0: tensor([-0.14, -1.46, -2.48, 1.04, -0.09, 1.35, -2.00, -0.14, 0.39, -2.09, -0.77, -0.73, -0.63, -0.40, -1.25, 0.30, 1.89, 0.86, 1.68, -0.09, -0.12, -0.31, -1.23, -0.39])
1: tensor([0.69, 0.70, -0.04, -1.98, 0.42, -0.08, 0.16, 0.93, -0.05, 0.59, 0.62, 1.19, 1.13, -1.30, 0.48, -0.36, -0.57, -1.26, -2.20, -0.20, -0.52, -2.51, 1.49, 0.24])
2: tensor([0.14, 0.71, -0.19, -0.31, 0.01, -0.35, 0.64, 0.47, -0.21, 0.23, -1.47, 0.03, -1.04, -0.38, 1.61, -0.67, 0.21, -0.97, 0.50, 0.61, -0.70, 0.26, 1.19, 0.20])
3: tensor([0.06, -1.11, 0.27, 2.11, -0.57, -0.74, 0.00, -0.22, -2.00, -1.20, 0.91, 0.64, 0.31, -0.67, -1.02, -0.93, -0.11, 2.65, -0.13, 0.87, 2.00, -0.03, -0.34, -0.50])
4: tensor([0.32, -1.47, 0.35, 1.50, -0.46, -0.39, 0.68, -0.89, -0.86, -0.61, 0.30, -1.30, -0.61, -0.25, 0.12, 0.93, -0.08, 1.17, 0.97, -1.01, -0.27, 1.01, -0.61, -0.80])
5: tensor([0.54, 0.35, 0.61, 1.30, 1.27, -0.06, -2.39, -0.27, -0.63, 0.12, 0.38, 0.44, 2.02, -0.65, -3.40, -1.20, 0.26, 0.11, -0.49, 1.19, 1.91, 1.42, -0.49, 1.61])
6: tensor([1.54, 1.91, -0.82, -0.02, -1.90, 0.56, -0.05, -0.01, 0.09, 1.15, -1.61, -1.58, 0.71, -0.59, -1.06, 1.23, -1.54, 1.08, 1.55, 0.49, 0.57, 1.04, 0.66, 1.16])
7: tensor([-1.04, -0.34, 0.54, 0.45, 1.20, -1.72, -0.21, 0.25, -0.60, -1.54, 0.68, -1.09, -1.32, -0.75, 0.33, 0.54, 1.30, -1.49, 0.22, 1.76, 0.87, -1.82, 0.83, 1.43])
8: tensor([0.90, -0.58, -1.03, -0.70, 0.48, -0.23, -0.13, 0.55, -0.86, 1.10, -1.22, 0.80, 0.05, -1.14, 0.97, 0.73, -0.93, 1.48, 0.05, -0.28, 0.81, -0.67, 1.08, -0.05])
9: tensor([-0.39, 0.71, 0.66, -0.70, -1.10, 0.16, -1.06, 0.06, 1.05, 0.93, 0.44, 0.14, -0.03, 0.83, -1.41, -0.63, 0.19, 0.04, -0.23, -0.23, 0.20, 0.67, -1.18, -0.34])
10: tensor([-1.46, 0.12, 1.07, 0.49, 0.16, -2.23, -0.52, 0.96, 0.45, -0.95, 1.36, -1.48, -0.71, -0.39, -1.19, 0.77, 1.01, -2.03, 0.32, 0.31, 0.03, -0.16, -0.42, 0.65])
11: tensor([0.55, 0.34, -0.66, 0.62, 0.16, 0.09, -0.38, -0.39, -0.26, 0.20, 0.11, 1.10, -0.37, 1.14, 1.11, -0.85, -0.48, 2.04, 0.60, 0.65, 0.04, 0.13, -0.41, -0.43])

tensor([-0.24, -1.35, 0.42, 0.73, -0.36, -0.40, -0.25, -0.12, -0.35, -0.97, 0.56, -0.11, 0.55, -0.34, 0.19, 0.23, -0.79, -0.51, -1.38, 0.63, 0.54, 0.01, 0.71, 0.30]) : 4 2
tensor([-0.79, -0.81, 1.11, 1.85, -0.65, -0.59, 0.10, -0.28, -0.32, 0.68, -0.20, 1.00, 0.65, -1.54, -0.66, 0.22, -1.04, -0.29, 0.50, -0.42, -0.26, 0.14, -0.32, 0.13]) : 4 9
tensor([-0.82, 0.47, 0.61, 0.43, 0.77, 2.27, -2.17, -0.05, 0.22, -0.34, -0.39, 1.14, -0.19, 1.25, -2.00, -1.19, 0.97, -1.46, -0.50, 0.47, -0.20, 1.24, -1.27, 0.44]) : 9 5
tensor([0.41, 0.20, 0.36, 0.36, 0.16, -0.95, -0.86, 0.58, -0.51, 1.77, -0.75, 0.01, -0.94, 0.58, 0.45, -0.45, 1.08, -0.07, 0.85, 0.80, 0.55, 0.28, 0.07, 1.32]) : 2 11
tensor([-0.42, -0.26, 0.50, 0.30, 0.77, -0.06, 1.02, -0.82, -0.99, -0.45, 0.57, 0.87, -0.72, 0.32, 1.44, -0.59, 0.00, 1.80, -0.39, 0.42, 0.42, -1.02, 0.02, -0.77]) : 11 8
tensor([0.50, 0.52, 1.99, 0.50, 0.32, -0.82, -0.21, -0.47, -0.82, -0.20, 1.77, 1.33, -0.35, 1.95, 0.48, -0.53, -0.81, 0.37, -1.01, 0.48, 0.73, -0.04, -0.13, 0.04]) : 11 9
tensor([-0.07, -0.25, -0.03, -0.36, 1.18, 0.44, -0.95, 0.14, 0.05, -1.17, 0.42, 0.84, 1.30, 0.33, -0.50, -0.65, 1.07, -0.40, -1.01, 0.70, 1.56, -1.05, 0.17, 0.58]) : 9 7
tensor([0.06, 0.50, 0.81, 0.50, -0.36, -0.41, -0.60, -0.12, 1.70, 1.06, -0.37, -1.05, -0.79, 1.47, -1.47, -0.23, 1.29, -0.73, 2.42, -0.05, -0.87, 2.45, -1.32, -0.46]) : 9 4
tensor([-0.55, -0.25, -1.20, -1.06, 0.17, 1.39, -0.58, 0.21, 0.16, 0.34, -1.77, -0.55, -0.55, 1.30, 1.04, 0.18, 0.35, -0.23, 1.49, -1.23, -1.28, 1.00, 0.21, -0.48]) : 2 11
tensor([-0.22, -0.89, 1.31, -0.43, 0.82, 0.38, 1.01, -0.61, -1.12, 0.47, 1.22, 1.28, -0.95, 0.35, 2.30, -0.62, -0.90, 2.04, 0.05, -0.17, -0.29, -0.63, 0.24, -1.55]) : 11 8
tensor([-1.33, -1.84, -0.50, -0.93, 1.09, 0.72, -1.57, -0.37, -0.93, -1.76, 1.24, 2.23, 0.25, 1.94, 1.28, -1.40, 1.81, 0.48, -0.84, -0.74, 0.26, -1.68, -0.19, -0.87]) : 11 9
tensor([-0.24, 0.27, 0.56, 0.26, 0.06, 0.76, -0.24, -0.29, 0.67, -0.14, 1.22, 0.12, 0.25, -0.17, -0.91, -0.02, -0.10, 0.18, -0.20, 0.05, -0.26, 0.10, -0.07, -0.28]) : 9 11
tensor([2.52, -1.12, 0.67, 1.73, -0.17, -0.63, 0.80, -1.48, -1.60, -0.64, 0.22, -0.66, 2.36, -2.09, -1.30, 1.68, -0.90, 2.40, -0.36, 0.77, 1.97, 0.11, -0.38, -0.14]) : 3 4
tensor([-1.06, -1.51, -0.08, -1.78, 1.25, 1.01, 0.35, -1.32, -1.16, -1.85, 0.73, 2.13, -1.28, 0.25, 0.26, -2.28, 0.53, 1.53, -2.30, -0.06, -1.00, -2.32, -1.59, -1.26]) : 11 1
tensor([0.19, 2.84, 1.05, -2.91, 0.61, -0.34, 0.29, 0.15, 0.88, 1.58, 0.87, 1.55, 1.00, 1.34, -1.41, -1.13, -0.80, -1.08, -0.73, -0.02, -0.67, 0.11, -1.08, -0.96]) : 9 1
tensor([-1.48, -0.86, -0.55, -1.10, 1.44, 1.03, 0.41, -0.60, -0.99, -0.81, 1.86, 2.56, -0.12, 1.97, 0.70, -1.92, 0.89, 1.80, -1.67, -0.23, -0.78, -2.64, 0.02, -0.93]) : 11 1
tensor([0.99, 1.26, -1.21, -1.79, 0.58, 0.10, -3.34, 0.25, -0.50, 0.94, -1.04, 0.60, 1.62, -0.23, -2.94, -2.46, 1.37, -0.34, -1.31, 2.18, 1.68, 0.12, -1.02, 3.04]) : 5 9
tensor([-0.61, -0.38, -1.31, -0.58, 0.25, 1.68, 0.90, -0.19, 0.33, -1.01, 0.04, 0.60, -1.73, 0.26, 1.60, -0.79, 1.03, -0.97, 0.14, -1.33, -1.56, -0.05, 0.52, -1.43]) : 2 11
tensor([-0.42, 0.28, -0.35, 0.41, -0.30, -0.19, -0.46, -0.49, 1.73, 0.25, 0.32, -1.36, -0.21, 0.10, -1.14, 0.28, 0.94, -0.78, 1.02, 0.12, 0.45, 1.61, -1.86, 0.25]) : 9 10
tensor([-1.37, 0.30, 0.21, 0.09, 0.00, -0.09, 0.51, 0.53, 1.23, 0.21, 0.52, -0.31, 1.07, 0.38, 0.03, 0.31, -0.54, -1.58, -0.40, -0.73, -0.60, 0.62, 0.19, -0.77]) : 9 2
tensor([-0.20, 0.37, 1.89, 0.82, 0.58, -1.62, 0.80, -0.43, -0.93, 0.22, 1.48, 0.66, -1.14, 0.47, 1.20, -0.72, -0.09, 0.38, -0.82, -0.39, 0.32, 0.12, -0.85, -0.46]) : 11 4
tensor([1.71, 0.06, 0.15, 0.72, 0.37, -0.84, -2.21, -0.14, -0.77, 0.59, -0.02, 0.44, 1.44, -1.40, -3.73, -1.01, -0.05, 0.11, -0.44, 0.56, 1.98, 1.61, -1.00, 0.77]) : 5 9
